A single turn carries every row of the set below to another of its rows. Some are shown first; where does it send the rows asked next?
Banip: [-11.6,-0.1,5.5,-24.6,-11.2,15.7,-22.7,-3.1,17.1,1.7,6.2,3.7,-4.9,-4.9,9.1,1.1,8.1,10.6,-12.9,18.7,18.1,-19.6,2.6,14.5,10.4,-31.9,-0.6]
Kug: [-1.9,-14.0,-30.1,30.1,18.8,11.2,-0.6,12.1,24.1,12.9,16.4,0.6,-6.3,13.0,-0.6,3.4,-13.1,4.5,1.1,1.6,13.1,12.9,-12.5,8.1,-7.1,-6.7,2.1]
guz: [-4.9,-1.2,9.1,-2.7,-6.6,-20.7,-16.1,10.2,5.0,1.3,14.2,20.4,1.3,1.2,7.8,1.1,-38.7,12.7,4.0,0.2,1.8,-16.9,-21.2,23.6,-3.0,-10.7,15.5]
nedat: [-6.4,-22.7,-13.5,25.2,4.4,18.7,-6.0,-0.2,-9.2,7.7,2.7,8.0,3.6,-2.7,-22.0,-5.0,2.9,-22.6,7.4,4.7,-6.3,-22.4,-11.3,11.4,4.5,2.5,31.4]
rok: [-2.4,1.2,4.4,-2.3,8.1,-20.3,-14.2,-17.2,7.1,-10.6,2.0,0.9,2.5,-4.7,4.5,15.2,-2.4,3.8,2.9,-25.3,1.1,43.8,9.0,-9.5,7.4,-5.0,3.1]
kalek: [1.7,-24.2,-3.3,-18.1,6.4,-3.8,-19.2,14.3,-2.6,-6.6,1.2,-2.6,-19.6,5.0,-21.6,18.5,17.2,-24.2,-17.4,-6.8,-10.7,-8.5,3.8,0.2,5.6,-14.6,7.5]
redi: [0.6,-4.8,-6.4,5.4,27.2,18.9,-26.2,5.6,11.9,15.7,8.2,-4.9,-5.8,-4.4,4.2,-20.8,9.2,-10.9,-18.7,8.3,16.4,17.0,12.8,16.5,23.8,5.6,-11.7]
mifen: [0.9,1.1,-16.3,-3.1,5.2,9.3,-16.0,5.8,8.9,-12.8,-0.1,6.9,4.1,4.7,2.0,2.2,47.2,5.6,-4.0,23.1,-3.5,31.4,-21.2,7.9,-1.1,-5.4,3.0]
Senid: [9.5,-0.1,-16.4,5.3,4.1,2.4,-13.6,8.7,4.6,5.1,8.9,16.9,0.0,-4.2,-5.1,-9.4,36.9,2.3,-9.1,-21.2,5.2,-38.1,13.2,-16.9,5.8,-5.3,3.8]
zoz: [14.1,4.3,-1.3,0.7,-1.0,33.0,8.3,-5.5,11.5,10.7,-19.4,13.6,-3.0,-26.5,25.9,-17.2,6.7,2.0,-11.4,9.9,-7.6,-10.2,-0.9,8.8,-7.2,-12.9,-3.2]
rati: [-2.1,-4.3,12.7,-13.0,12.5,12.1,-4.7,14.5,0.1,-2.8,-36.3,7.0,6.5,-1.3,-5.4,-17.1,16.0,10.7,20.2,0.8,-8.2,12.5,-7.0,5.1,20.4,8.6,14.5]
lin: [17.8,-10.7,37.3,-6.1,14.2,-9.9,-5.7,0.9,-6.8,9.4,-3.5,3.8,-9.9,12.2,-7.9,7.8,8.4,8.9,-0.2,-0.2,13.5,5.7,23.0,-2.0,8.1,2.7,-3.6]
fuzov: [-8.0,-12.1,-6.9,2.6,-5.3,9.3,-5.5,-15.5,1.0,15.3,9.8,-8.3,-9.2,11.9,3.1,-12.2,-5.0,-15.1,25.3,-13.3,-10.4,-19.6,-7.0,16.0,-11.9,1.0,20.0]
fetov: [-8.7,-0.7,-9.3,8.6,-13.4,15.8,-12.1,-0.7,7.0,-9.2,-13.1,-2.0,15.4,-1.9,2.0,-2.6,26.0,9.3,-12.1,-22.0,7.8,-35.9,-18.4,1.4,12.5,-11.6,10.2]
Gaz: [-3.4,-0.8,-1.9,8.6,5.3,-11.7,-6.2,-14.2,15.1,-1.7,12.0,6.6,-5.8,-12.3,-14.3,18.6,-34.1,-4.8,-10.1,-6.6,7.3,23.8,10.5,17.5,-2.3,-19.8,15.7]
Zimip: [-6.4,5.8,-3.0,-8.5,-4.5,-23.7,-0.4,-6.7,10.6,-2.5,8.7,18.4,16.8,-4.4,-2.0,24.2,-7.9,-3.8,-12.4,12.0,12.3,23.2,19.1,-24.0,-11.5,-18.4,5.6]
gab: [-7.1,-10.8,7.5,5.5,17.9,-24.7,-3.6,-3.5,8.8,3.0,-15.0,16.7,11.8,8.5,26.3,-13.9,-11.4,4.0,-10.5,-20.0,2.1,19.3,-20.7,-9.6,-15.4,13.6,-8.5]
teni: [9.5,10.2,-9.8,15.5,11.5,-31.3,-26.2,14.1,-0.1,14.8,21.4,-4.2,4.1,-7.3,17.3,-4.2,-6.6,9.5,-22.3,-8.5,8.7,-15.4,-4.3,-0.2,18.5,15.7,8.3]
mis: [16.3,-10.4,19.9,-7.4,-18.8,11.4,-8.8,-1.4,-14.3,2.8,3.6,-11.9,2.8,0.7,30.6,19.2,-8.3,-8.1,0.0,-0.6,3.3,-0.4,-6.5,-15.8,0.6,-9.4,-18.5]
mobab: [-2.1,13.2,2.8,-0.2,18.2,-2.4,9.0,-0.1,26.1,16.2,0.4,11.7,-1.1,13.9,-0.9,12.2,9.3,21.6,-5.8,29.4,23.0,-0.6,4.4,6.4,-11.4,-3.1,11.2]
Mida: [5.8,11.6,-19.3,-2.9,23.7,-22.4,2.5,1.2,9.7,-1.4,-14.6,-4.5,4.2,-15.0,-3.1,-28.5,22.3,10.7,-32.6,8.6,-7.7,-13.2,7.3,-2.4,2.8,-2.4,-4.6]
maf: [-21.6,0.7,-12.1,-9.4,-4.3,7.1,-1.8,11.5,3.7,14.6,-7.2,7.0,34.3,17.5,-3.4,-15.2,9.6,-8.9,16.1,25.3,12.3,-7.1,-5.7,-12.6,-2.9,9.1,17.8]
nili: [3.1,17.2,-12.5,-8.7,-8.1,4.0,9.0,24.8,-0.5,0.4,-0.1,23.1,13.6,8.1,-2.8,0.1,18.1,-18.6,19.5,29.2,-13.8,-7.0,-0.9,-3.2,-12.7,3.9,6.5]
mafar: [11.3,-13.8,-7.5,-8.0,0.2,-36.9,2.3,31.5,-2.6,3.5,-6.6,20.2,4.5,2.6,-4.2,5.8,-16.6,1.9,-17.5,9.9,-12.5,4.1,-8.0,-17.2,-15.0,-3.1,15.6]
Mam: [-3.3,11.6,-4.5,19.9,-6.8,-6.7,-7.0,-9.1,7.6,-3.6,17.9,6.0,3.2,-27.3,23.2,20.3,-14.0,-6.9,-6.0,8.4,-2.2,32.4,8.7,-2.5,12.3,-17.8,-7.8]
lum: [-3.9,1.5,-30.6,-19.6,20.9,-14.5,-17.9,12.1,0.0,-14.2,3.4,2.0,19.0,5.3,-4.0,-20.5,-10.8,-18.5,12.5,-12.1,-13.0,-1.0,-20.2,-3.5,1.7,10.6,-5.8]
rul: [11.8,-1.0,4.1,26.4,2.1,-18.8,-9.1,-3.0,-2.6,2.4,5.3,23.1,-0.2,-24.2,33.3,-8.4,13.3,25.7,-10.1,15.7,-8.8,9.8,-19.8,-0.1,-1.0,-2.5,4.6]
Dofo: [-1.3,-9.5,3.6,13.8,-6.4,23.8,1.0,17.6,-1.3,11.5,-25.5,-2.0,8.6,-18.6,17.5,-22.4,4.2,-9.2,-13.2,7.5,-6.4,-10.9,7.6,-9.6,23.4,-8.3,-14.5]
zapef: [-27.9,-21.1,-4.6,-2.0,-5.9,7.2,-7.7,-4.6,7.5,-0.9,4.1,2.7,7.8,22.9,9.0,-1.1,3.6,-34.5,-2.2,6.1,0.5,13.1,-15.2,-2.0,-13.7,-13.7,-21.7]
furi: [-2.6,21.6,-20.1,6.4,-3.7,-20.0,-18.1,5.2,19.6,-12.1,17.3,-1.6,9.6,-6.8,-4.5,20.3,-2.1,13.0,-17.8,-16.1,17.0,17.2,8.3,0.5,13.9,-16.4,4.5]
Zoroz: [-12.0,-4.2,-19.1,0.1,10.9,-4.2,5.2,5.3,12.5,-10.1,-11.4,15.5,3.9,-12.7,6.1,-37.9,-5.2,12.9,8.9,19.7,-20.1,12.3,-15.2,12.5,-6.0,-22.9,-11.9]
Loron: [12.6,1.0,-5.8,-6.5,5.1,9.9,-4.1,21.1,5.7,4.6,-16.3,-3.3,7.7,17.6,-4.8,-38.9,11.2,5.1,9.6,-22.6,-1.6,21.1,2.7,2.7,1.2,8.3,-7.3]
gonev: [10.6,-5.3,-17.3,-15.9,-13.0,-15.7,-12.5,-4.9,-25.7,-9.8,19.3,0.6,11.6,-15.9,-3.0,-9.2,4.8,-9.6,2.3,23.4,-18.3,-21.7,-11.5,-8.2,-3.0,-12.3,10.8]
pem: [-4.5,-3.4,13.8,-0.8,8.5,-11.5,-14.5,-34.1,-8.5,-7.0,7.8,4.6,2.9,-7.9,-0.4,-32.1,-0.4,-0.1,-7.8,-12.8,-0.7,-29.2,-0.3,20.7,2.2,-9.3,-8.7]
nof: [18.0,-3.0,-22.1,10.4,2.5,12.7,-13.4,23.7,3.6,-19.1,11.8,8.0,3.5,-1.1,11.6,30.2,9.8,1.0,1.8,-17.9,1.5,3.3,-29.0,-10.9,3.2,-8.0,-8.4]

zoz -> Senid
kalek -> zapef
mobab -> lin
And these:
Zoroz -> Mida
Gaz -> Zimip
nedat -> maf
rul -> teni

